In the rows, zero is written as 128.
Each path below is one point turned by a fixed rotation once a step. After each direction that follows a path, write how fast that rotation turns it, in degrees each step (0 if it stays still).
Each turn is a multiple of 5 degrees from 10 to 175, or 0.
Each row of a path follows its step; steps can be skipped.
Rotation 1:
step 2: [128 122 113 124 131 123 128 130 118 122 141 119 135 131 130 126 122 126
 126 139 130 134 126 130 123 124 126 137 125 130 127 117 132 133 131 126
 118 128 123 130 133 129 126 113 133 129 133 124 115 136 133 124 126 136
 126 137 129 138]
step 4: [116 126 130 132 118 129 134 130 127 131 141 133 125 134 122 126 131 133
 124 132 138 125 132 121 135 124 127 143 127 127 131 124 131 120 132 131
 129 127 111 130 140 138 126 126 129 129 131 135 125 139 128 138 130 135
 140 129 123 127]
step 5: [123 133 128 130 134 123 129 134 129 137 144 123 133 138 124 115 131 133
 130 138 132 132 129 128 142 136 128 129 129 123 127 122 125 133 130 126
 122 124 126 129 130 136 119 114 138 134 136 132 120 129 135 134 130 131
 129 139 127 133]
step 6: [116 128 129 124 129 123 115 130 136 140 129 131 132 144 126 124 124 135
 133 135 123 133 130 141 130 141 119 129 121 125 135 124 122 130 121 130
 131 137 113 126 124 134 125 125 126 131 133 134 133 138 133 129 127 131
 127 131 125 126]
step 7: [122 135 119 134 123 129 127 129 123 138 133 130 127 139 126 133 131 129
 130 130 124 143 134 124 120 127 126 132 118 127 127 121 136 130 130 125
 119 128 105 131 128 137 123 127 127 127 125 130 134 134 129 132 140 132
 140 130 127 128]
step 9: [122 120 122 131 125 121 126 142 134 128 127 128 132 139 120 130 124 133
 126 126 130 125 123 129 123 135 122 133 124 133 133 117 132 125 124 136
 132 127 109 119 130 131 132 118 125 123 131 121 137 134 136 121 116 130
 124 126 130 133]
step 10: [128 127 122 130 129 125 130 134 131 121 134 130 135 133 121 137 130 130
 125 129 123 136 126 124 128 125 121 139 123 128 125 125 138 122 133 120
 118 125 114 125 134 130 122 120 124 117 128 126 120 133 143 137 127 129
 138 127 129 142]
step 13: [116 136 124 130 133 129 130 127 131 133 127 125 131 129 124 128 128 131
 126 123 122 127 131 125 140 133 123 135 119 132 127 133 128 117 133 125
 127 120 112 126 131 136 115 118 132 130 133 129 122 126 126 141 135 130
 141 138 122 136]
step 14: [117 136 127 120 138 130 122 138 130 126 126 119 126 148 132 127 132 126
 125 128 128 128 126 133 131 128 127 128 130 133 127 120 118 128 121 133
 124 125 119 131 125 144 124 119 133 136 129 135 131 131 131 132 126 125
 127 143 120 130]
step 15: [128 130 123 125 131 119 130 133 134 129 121 120 133 138 129 120 135 132
 130 129 122 125 136 131 124 135 119 126 124 121 127 118 133 129 122 132
 125 131 103 137 123 134 125 128 123 129 119 121 131 136 134 131 134 131
 122 128 122 132]
Directions:
[128 129 131 126 128 128 126 129 129 130 129 125 124 126 127 128 130 130
 129 127 127 128 131 130 130 131 132 127 126 130 130 128 127 130 127 129
 127 128 127 128 129 127 125 129 128 130 125 130 129 128 129 128 132 128
 129 130 125 126] : 45
[129 126 127 126 129 126 128 126 127 128 127 130 127 128 128 130 128 132
 128 127 129 127 129 130 128 124 127 129 126 129 128 128 128 129 127 129
 126 123 127 128 133 127 129 128 128 129 128 127 128 126 131 126 129 127
 126 127 134 127] : 45
[127 127 128 129 128 128 129 132 129 130 128 128 129 128 124 128 130 130
 123 127 131 125 126 126 131 126 129 129 130 129 129 128 127 128 129 129
 131 126 128 127 128 130 125 127 128 130 129 126 129 125 127 127 127 125
 129 127 127 128] : 80
[129 124 127 125 129 127 133 128 129 127 129 126 128 127 128 130 131 125
 126 129 128 124 129 126 127 128 130 127 127 127 129 124 128 125 126 129
 125 128 128 127 128 127 128 127 127 125 128 129 128 130 130 127 127 127
 127 125 127 126] : 55
Rotation 2:
step 3: [122 130 128 120 122 118 137 133 128 125 128 134 135 126 133 129 129 133
 127 137 128 136 130 123 124 124 136 116 125 139 110 140 119 120 126 124
 125 116 136 130 120 122 127 126 129 135 127 126 122 126 125 123 125 125
 133 121 130 147]
step 4: [133 123 127 129 115 133 139 128 133 127 119 128 118 127 126 130 122 121
 127 132 124 123 126 120 134 128 127 124 132 129 134 140 128 126 153 122
 130 124 122 128 138 139 140 134 131 120 116 135 130 131 136 135 128 127
 122 135 124 127]
step 6: [115 130 129 139 136 136 122 132 128 130 128 132 124 127 134 132 133 125
 122 120 129 129 127 136 116 137 124 139 121 141 135 130 124 130 136 125
 133 127 136 117 117 121 115 129 125 135 130 133 130 123 130 123 125 149
 125 129 127 128]
step 8: [134 125 133 129 123 129 141 123 126 128 141 138 142 127 124 128 122 132
 133 126 129 123 121 138 129 126 121 110 127 117 121 126 119 125 124 123
 136 137 126 136 126 136 125 115 140 129 128 129 123 124 131 122 129 134
 127 118 134 136]
step 11: [131 133 126 125 135 123 125 135 119 130 141 135 127 126 129 123 128 124
 127 141 125 123 135 137 136 137 142 133 128 139 128 113 130 136 128 124
 116 130 131 122 127 133 119 133 128 133 123 142 126 115 131 131 132 136
 136 124 125 125]
step 12: [115 132 124 134 133 130 126 135 136 131 122 130 125 131 145 120 121 118
 127 121 123 133 133 126 123 128 114 126 125 129 137 131 122 129 131 133
 131 135 122 129 117 133 130 131 112 122 130 130 117 121 119 129 125 123
 132 122 142 134]
step 13: [117 127 125 129 134 135 129 118 116 123 127 138 132 134 118 122 125 135
 132 125 124 131 130 126 141 126 130 124 135 121 123 138 119 115 128 124
 130 138 121 138 124 122 129 133 139 122 128 125 141 135 118 122 122 125
 132 124 119 120]
step 14: [130 131 135 133 120 123 140 131 128 135 129 130 137 134 125 141 134 123
 129 131 123 128 116 123 131 121 129 129 118 128 122 130 123 128 119 136
 149 118 125 121 132 126 127 126 131 133 119 121 132 121 140 133 136 132
 142 126 124 132]
step 15: [129 118 138 115 124 141 123 133 131 129 120 120 123 130 128 123 125 122
 124 125 123 121 113 133 126 132 126 133 135 132 130 131 125 134 124 128
 118 122 138 127 134 144 126 135 123 126 132 127 124 144 139 124 122 123
 126 130 117 133]
step 16: [127 113 119 140 135 122 113 124 129 127 128 117 134 117 127 120 135 126
 124 141 137 127 124 134 138 128 123 127 119 132 126 121 132 132 131 110
 121 129 125 136 132 128 124 126 129 130 128 123 122 125 119 131 137 134
 130 131 130 125]
Directions:
[128 126 128 128 128 127 129 127 130 126 129 128 129 126 132 127 125 127
 128 131 128 129 131 129 130 127 124 126 129 129 126 127 130 129 131 125
 126 129 128 133 127 130 129 129 127 127 127 127 129 127 129 127 126 128
 129 126 130 131] : 85
[129 124 131 128 125 128 130 127 130 129 129 128 126 128 124 130 129 129
 125 127 128 131 127 127 129 128 128 128 129 126 128 128 127 126 125 127
 129 128 130 129 128 127 129 130 128 129 128 132 129 129 126 131 126 128
 131 127 130 131] : 65
[127 130 130 130 131 129 128 127 129 128 124 129 123 127 127 128 125 126
 129 129 126 128 127 127 130 130 129 127 127 127 128 129 131 125 128 126
 132 127 129 127 128 128 126 129 127 126 131 127 130 127 130 126 130 129
 130 126 126 130] : 45
Rotation 3:
step 0: [134 131 131 120 133 133 136 127 117 135 123 124 122 143 122 124 123 131
 125 129 132 139 135 133 128 121 139 121 129 124 127 130 127 131 134 141
 140 134 131 128 132 125 125 134 136 131 129 116 119 125 139 131 132 137
 124 141 124 124]
step 4: [121 135 126 141 125 130 129 120 128 119 135 121 128 125 132 130 132 121
 143 128 125 127 130 137 134 136 132 123 135 138 128 120 126 136 127 131
 124 136 131 117 114 112 127 122 131 132 116 130 130 124 130 129 129 127
 128 123 116 132]
step 5: [127 118 121 139 128 125 132 136 129 135 125 126 134 128 124 123 126 123
 130 133 134 127 129 135 134 132 140 149 124 134 127 129 120 132 118 139
 138 119 123 125 131 132 124 116 128 133 132 127 124 132 131 135 136 125
 128 120 121 116]
step 6: [126 138 119 131 133 127 130 128 122 131 125 118 137 132 128 122 131 129
 131 125 131 130 131 135 124 121 125 121 133 127 137 134 136 133 122 141
 128 130 146 127 140 136 136 126 139 126 137 125 127 129 138 131 131 141
 120 137 121 124]
step 7: [131 127 132 124 130 122 128 121 127 122 129 113 133 130 121 126 119 123
 129 130 120 131 119 132 129 126 119 134 131 134 128 137 139 136 132 132
 131 138 123 128 118 129 133 126 119 133 135 141 127 135 130 116 126 131
 138 133 136 113]
step 9: [128 131 140 123 127 119 125 124 120 119 121 124 115 135 130 138 130 126
 119 135 123 121 135 134 124 128 142 134 126 136 130 132 138 128 124 121
 140 133 144 124 136 124 126 132 127 124 116 124 131 125 128 120 129 134
 129 126 130 135]
step 10: [130 129 137 139 129 136 142 124 138 124 127 123 124 128 137 123 127 129
 136 134 128 133 132 126 143 126 131 124 129 135 126 128 129 128 126 132
 126 136 133 122 124 125 138 117 126 138 113 124 119 132 117 127 133 121
 141 124 127 138]
step 12: [123 127 127 115 126 131 132 139 115 125 131 115 128 126 132 120 122 132
 137 121 137 131 128 122 128 128 134 121 139 125 128 139 133 126 125 129
 131 134 130 129 141 138 137 124 125 128 131 123 117 129 129 119 132 136
 114 130 121 127]
step 14: [125 120 119 125 122 127 128 141 121 134 134 141 118 125 122 139 132 130
 130 132 127 133 121 126 136 127 129 133 135 132 131 134 138 124 124 124
 142 119 125 128 124 122 123 120 128 133 135 144 137 127 125 131 136 135
 131 127 125 138]
step 16: [127 120 129 131 127 130 144 120 140 127 136 132 114 129 128 131 126 132
 137 127 127 138 129 130 129 115 123 122 132 144 130 125 125 137 124 137
 134 137 130 113 122 125 126 126 130 134 122 122 128 129 129 128 123 125
 134 134 134 120]
Directions:
[129 126 127 130 126 127 129 126 128 124 130 130 125 129 130 128 131 127
 128 131 131 128 126 126 128 129 129 131 128 131 129 128 124 129 129 129
 126 127 130 126 129 128 129 128 128 127 126 125 129 129 130 127 126 126
 129 126 127 131] : 60
[130 126 128 125 127 129 129 127 128 126 127 125 129 130 129 129 130 130
 129 127 131 127 128 128 128 127 132 127 130 126 129 122 130 127 128 129
 128 128 129 127 129 128 131 128 130 124 127 130 128 127 127 126 127 130
 130 129 129 126] : 120
[127 126 128 130 128 129 127 127 129 130 128 127 129 127 128 127 126 127
 124 125 127 127 125 127 130 128 130 126 131 131 128 125 129 127 127 131
 126 126 127 125 123 129 126 128 126 131 128 128 129 131 127 128 128 129
 130 127 130 129] : 120
[130 126 130 131 128 132 127 129 128 129 126 125 126 125 128 128 128 129
 127 125 129 127 131 128 128 125 126 129 125 129 125 126 125 131 127 129
 130 128 128 127 128 127 127 125 129 129 129 127 130 127 129 125 129 129
 128 129 126 130] : 65
[129 126 129 127 127 132 125 127 130 129 128 127 129 126 127 128 129 127
 127 130 127 129 129 129 129 126 130 130 129 132 129 129 126 128 128 124
 124 130 127 130 128 128 128 129 130 128 126 126 123 126 126 129 128 132
 127 127 131 129] : 45
Rotation 4:
step 3: [134 138 124 132 123 123 128 128 130 126 138 143 129 132 114 134 131 141
 129 119 128 126 127 118 135 128 134 126 125 121 130 136 137 130 132 132
 114 125 126 129 133 132 118 128 138 134 137 132 122 128 137 128 130 118
 132 133 117 128]
step 5: [124 125 125 128 131 121 137 131 122 136 134 132 137 134 128 131 141 130
 135 133 130 120 132 110 130 133 127 133 124 112 126 127 133 136 129 135
 124 136 118 131 132 130 124 129 140 130 127 133 128 123 131 127 122 117
 121 137 118 120]
step 6: [133 136 135 128 127 129 132 131 132 135 144 124 131 139 127 139 129 137
 123 130 126 124 126 130 119 130 132 132 128 123 138 129 133 124 134 125
 117 140 132 136 137 128 128 128 132 140 121 126 135 129 135 124 128 125
 129 134 109 137]
step 8: [129 132 125 119 124 132 122 125 130 137 140 130 134 128 127 140 133 135
 134 132 137 124 125 119 127 125 137 133 129 126 140 139 146 126 123 126
 114 131 128 124 138 127 121 129 136 134 130 124 123 117 126 132 120 120
 132 130 124 126]
step 9: [124 128 128 130 123 137 145 127 119 135 139 123 125 130 130 135 140 136
 115 129 134 114 132 118 133 123 134 135 116 124 136 132 125 127 126 137
 125 133 127 132 132 125 132 118 124 125 123 128 133 119 134 129 128 120
 127 136 124 130]
step 10: [135 135 132 120 126 124 135 130 123 131 139 140 134 137 122 137 131 138
 127 130 126 124 120 121 129 126 128 126 129 120 126 138 130 121 124 127
 128 135 116 127 127 124 113 131 141 118 125 128 133 121 134 133 125 125
 131 137 112 128]
step 11: [127 139 136 124 119 127 140 133 131 133 133 125 125 135 127 131 126 132
 121 113 130 129 129 123 127 122 131 130 123 125 135 150 138 135 131 137
 116 127 136 129 136 131 125 116 135 132 121 128 130 127 136 122 128 126
 130 128 119 127]
step 12: [130 126 129 128 120 125 138 137 114 138 131 132 134 123 132 131 134 134
 128 134 126 123 127 112 129 124 132 131 136 124 121 135 132 128 124 133
 121 140 131 134 129 127 126 120 140 126 130 113 135 120 123 125 117 121
 130 127 123 116]
step 14: [132 135 131 131 122 127 136 130 116 135 138 133 130 131 123 124 129 133
 115 127 125 119 129 120 126 125 137 127 123 110 128 138 130 123 126 121
 125 143 140 138 125 120 126 126 127 132 125 117 134 124 138 126 130 131
 131 136 128 133]
step 15: [138 132 128 121 123 122 136 130 119 147 131 134 127 134 134 136 132 129
 139 121 133 126 123 123 125 126 137 123 127 123 137 142 140 124 135 126
 129 131 126 125 135 128 112 128 134 121 130 126 125 126 135 123 119 121
 132 126 133 128]
Directions:
[128 127 131 128 128 129 127 125 129 126 129 128 126 127 129 130 128 130
 127 127 131 128 127 130 129 126 128 130 127 128 131 128 129 127 126 128
 129 127 123 126 129 128 128 128 128 125 123 126 130 124 125 130 131 127
 128 127 129 129] : 40
[131 126 127 130 128 129 124 126 127 129 132 127 130 129 129 128 125 127
 130 129 128 129 125 127 128 126 125 127 129 129 128 127 129 126 130 128
 128 127 128 127 129 130 125 129 131 127 130 126 126 130 130 130 128 125
 128 126 126 129] : 155
[128 127 127 126 128 128 127 129 127 126 130 127 129 131 124 126 127 129
 129 131 125 129 127 128 128 127 130 130 131 128 127 128 126 125 124 124
 125 128 130 130 127 128 127 129 127 129 127 127 131 125 126 129 126 129
 129 128 128 127] : 175
[129 131 128 129 127 130 127 129 127 125 128 124 127 130 126 128 131 127
 125 129 126 126 128 128 130 127 127 127 126 127 131 127 129 127 129 130
 131 127 132 126 131 128 129 128 128 130 127 125 130 129 128 129 128 130
 128 124 127 127] : 145
[129 127 126 128 127 130 130 127 134 130 129 129 128 130 129 127 127 129
 129 126 127 129 129 129 127 129 128 126 127 128 129 129 130 128 128 126
 127 125 130 126 128 127 130 129 127 132 128 130 129 128 126 130 129 126
 131 131 126 125] : 145
Rotation 5:
step 0: [133 130 119 134 126 129 126 123 135 131 141 122 134 136 122 130 115 130
 132 121 134 138 134 122 127 134 125 135 121 133 129 122 134 124 123 131
 128 136 140 127 131 142 136 116 129 128 134 129 125 133 141 120 125 114
 125 125 118 132]
step 1: [117 123 127 127 134 138 126 116 126 125 132 132 138 143 141 126 133 126
 118 134 135 131 135 129 129 124 138 129 123 142 136 122 124 129 132 119
 118 131 130 133 119 121 122 127 130 135 125 119 133 121 122 137 122 135
 125 131 121 127]
step 2: [126 126 133 128 138 113 126 120 133 132 124 120 134 116 116 126 127 129
 131 130 123 136 130 135 133 129 134 124 123 131 122 133 123 121 116 122
 117 126 121 131 124 126 121 123 130 127 143 142 128 125 131 123 134 122
 132 133 121 141]
step 3: [127 114 128 130 118 131 127 141 139 126 130 125 130 129 130 125 125 121
 125 126 117 135 125 124 128 130 136 123 123 121 124 123 128 141 137 113
 139 130 136 135 137 121 120 130 123 139 129 129 136 130 119 125 127 126
 117 119 118 131]
step 4: [132 129 125 128 134 126 119 131 131 126 130 119 136 126 130 143 135 141
 131 119 123 132 117 135 128 135 142 129 133 135 126 139 126 133 134 131
 128 137 134 129 115 133 132 131 130 117 128 130 123 118 131 132 129 137
 117 128 140 133]
step 5: [127 120 135 117 129 121 126 122 133 138 124 122 131 140 137 124 118 138
 133 121 131 117 125 127 135 132 122 129 116 122 116 123 127 124 130 125
 126 126 132 129 131 135 127 136 117 127 128 120 115 132 128 124 133 121
 120 132 117 119]
step 8: [134 128 121 133 125 135 124 125 140 121 134 122 142 114 131 133 119 135
 129 129 126 128 135 123 133 130 126 128 119 134 130 123 135 127 119 118
 122 138 123 128 137 129 127 123 123 124 139 145 140 129 131 124 124 120
 122 129 120 128]
step 9: [118 127 131 125 134 134 126 118 137 114 127 130 131 143 133 128 138 126
 125 123 132 135 129 125 133 130 140 129 127 124 115 132 122 138 134 114
 133 124 127 131 129 130 120 126 131 141 128 126 134 117 133 136 128 133
 119 121 136 134]
step 13: [119 122 129 121 131 121 120 123 138 129 122 130 130 132 137 130 117 127
 121 132 115 126 138 122 130 128 128 125 115 126 129 119 123 117 117 125
 119 129 130 118 116 129 121 128 118 128 131 130 119 119 123 124 139 123
 124 128 123 118]
step 15: [119 123 123 122 130 133 122 134 132 128 124 115 127 143 135 117 132 133
 137 135 129 143 126 131 125 129 129 111 124 126 128 127 124 140 123 124
 120 137 131 126 119 132 129 141 129 129 129 130 135 120 133 137 123 135
 119 131 130 136]
Directions:
[124 130 128 128 129 128 128 126 127 126 127 127 127 124 129 125 132 126
 130 126 129 128 128 128 130 129 130 129 130 130 129 131 127 129 128 130
 127 127 130 128 123 129 126 129 128 128 128 125 130 130 128 129 127 131
 125 129 129 129] : 135
[133 124 132 129 126 128 130 128 130 128 127 129 129 127 129 131 128 128
 129 127 129 128 124 128 129 132 131 126 129 127 128 129 128 130 128 127
 127 125 128 128 128 127 126 131 128 128 128 127 129 129 131 128 128 130
 130 125 129 129] : 55
[126 127 128 126 128 129 128 132 130 130 127 129 124 125 127 128 129 128
 127 128 127 129 126 128 126 127 130 127 129 127 130 128 124 130 129 128
 128 127 130 124 129 128 131 126 129 129 128 127 130 130 128 127 130 126
 130 129 125 132] : 95
